In the rows, zero is written as 128.
Rows swapped in pairs by one turn or mirror: which row each one swaps with:
The rows were stretched afterwards, more along some directions than others.
Z_52: 145 152 131 131 142 122 121 127 142 127 130 142 86 129 134 119 156 112 132 143
Z_520: 131 184 130 147 154 154 133 123 118 149 148 138 134 153 127 143 158 138 154 152
Z_808: 127 166 145 139 148 130 115 100 146 141 148 138 89 118 108 134 175 94 101 126
Z_526: 130 164 137 139 143 148 111 94 135 137 184 137 98 130 114 127 151 95 122 142
Z_892: 136 167 166 106 158 102 119 120 166 129 126 128 111 151 134 132 164 98 125 126
Z_835: 126 130 133 106 157 101 97 129 147 127 141 126 110 139 123 120 109 112 109 133
Z_993: 141 136 146 111 127 109 92 124 129 152 123 115 100 142 113 132 164 92 124 136
Z_245: 103 130 138 118 139 119 84 116 152 142 153 121 99 122 122 131 131 94 85 126
Z_66: 141 122 139 125 126 123 103 138 173 139 139 105 129 142 123 132 87 132 129 131
Z_337: 146 136 126 116 146 109 98 142 140 114 130 126 90 130 123 118 135 91 122 136
Z_590: 142 142 126 130 127 122 115 127 139 131 135 123 127 135 103 136 107 134 164 118
Z_247: 134 142 135 122 137 90 131 138 145 107 113 119 119 148 138 145 110 121 144 109
Z_115: 142 117 138 106 130 106 96 116 138 123 128 115 93 136 97 126 135 72 120 133
Z_570: 148 111 152 82 121 112 86 134 160 144 111 132 101 141 110 105 112 102 136 140
Z_746: 135 153 119 134 136 125 114 142 136 129 116 123 100 149 139 131 143 118 130 146
Z_726: 132 121 140 108 158 103 126 138 148 116 126 146 120 146 125 128 104 115 118 110
Z_861: 140 163 152 119 135 121 104 126 125 136 138 130 99 153 108 138 181 103 156 139
Z_30: 120 127 132 121 127 118 97 144 155 148 108 129 101 137 123 126 130 135 126 130
Z_97: 132 144 130 120 122 119 102 140 157 139 113 130 92 114 116 112 142 131 128 135
Z_487: 158 129 148 109 142 96 122 111 154 130 116 123 106 135 121 118 161 94 151 130
Z_301: 116 142 136 131 138 133 81 114 141 136 192 113 102 131 109 139 124 91 103 124
Z_948: 139 135 123 130 121 122 102 141 148 144 132 115 106 142 96 129 138 121 123 138
Z_580: 114 166 137 129 143 109 131 139 148 124 135 134 125 134 139 153 135 138 142 106
Z_645: 125 171 164 124 153 106 117 114 150 141 129 137 144 156 143 139 133 123 131 113
Z_770: 158 127 147 125 136 94 132 141 144 118 98 129 102 114 98 133 125 97 127 110
Z_423: 130 126 144 110 133 102 127 133 168 111 128 128 113 141 111 121 110 122 135 124
Z_581: 156 152 131 115 122 138 133 150 121 137 111 133 122 145 107 133 144 142 184 150
Z_386: 146 152 144 124 135 123 137 135 131 140 111 135 109 149 106 143 177 133 180 147
Z_592: 149 129 131 97 122 134 100 156 130 137 119 119 125 159 109 129 122 135 178 153
Z_658: 147 95 135 118 120 133 91 136 132 151 132 125 116 147 93 121 106 117 132 150
Z_758: 121 166 155 135 139 131 125 119 125 150 149 127 114 140 110 158 191 105 143 140
Z_874: 157 141 150 112 105 106 99 135 157 126 110 118 99 136 114 120 136 102 155 137
Z_574: 153 140 155 116 117 137 102 117 143 151 137 129 127 137 96 119 127 112 156 153
Z_847: 129 150 125 140 137 111 109 134 136 126 174 103 122 132 119 153 107 128 137 123
Z_99: 163 142 131 147 145 124 150 122 130 117 133 120 120 131 109 135 141 118 172 149
Z_60: 143 151 144 139 123 138 140 128 125 138 152 121 123 118 93 150 163 114 151 149
Z_104: 131 132 131 114 116 117 66 153 149 126 151 113 99 142 113 122 89 113 134 125
Z_21: 146 136 134 114 112 137 92 126 123 149 132 112 87 132 96 124 164 90 134 162
Z_661: 151 139 157 108 111 124 100 127 140 143 153 111 110 139 100 143 140 92 156 139
Z_86: 146 136 128 140 141 161 123 120 126 147 166 141 119 130 109 125 129 125 142 165
Z_391: 133 128 119 114 122 149 75 135 134 140 136 119 102 145 129 108 115 124 174 167
Z_953: 160 88 127 113 124 118 104 123 162 145 122 117 123 129 109 104 97 125 150 141
Z_809: 145 147 130 125 118 154 85 140 138 131 164 104 105 118 73 133 113 107 157 149
Z_476: 134 136 162 116 148 125 106 119 118 142 168 136 128 148 96 136 126 84 122 135
Z_543: 146 142 123 148 147 142 116 130 125 143 166 130 137 125 109 135 107 132 140 136
Z_62: 145 168 145 139 142 135 146 123 119 145 154 129 134 150 86 156 184 112 150 145
Z_994: 131 166 145 124 146 120 93 116 169 132 155 116 110 136 113 122 148 115 136 137
Z_551: 112 147 133 119 141 133 78 107 144 143 162 116 113 141 118 123 111 112 120 138
Z_973: 147 117 127 125 141 126 137 126 146 118 129 151 111 137 126 116 98 120 129 132
Z_93: 149 131 124 133 128 139 139 144 147 115 131 128 115 130 103 143 115 128 148 135
Z_924: 137 117 137 132 119 131 93 117 138 162 133 116 91 131 93 130 154 108 127 154
Z_540: 118 147 153 146 131 120 116 95 152 150 180 116 118 122 97 139 135 108 109 121
Z_348: 153 113 142 143 136 94 140 128 163 127 122 117 137 129 116 137 104 125 121 117
Z_913: 124 137 138 107 117 114 68 141 165 120 134 101 108 155 136 125 99 108 129 135
Z_393: 149 127 119 138 143 122 104 119 154 136 119 124 98 120 117 100 113 129 137 144
Z_351: 142 130 145 127 149 103 127 115 126 144 100 146 111 137 147 119 145 111 144 129

Swapped with Z_808: Z_93
Swapped with Z_52: Z_86
Swapped with Z_973: Z_526
Swapped with Z_835: Z_847
Swapped with Z_551: Z_247

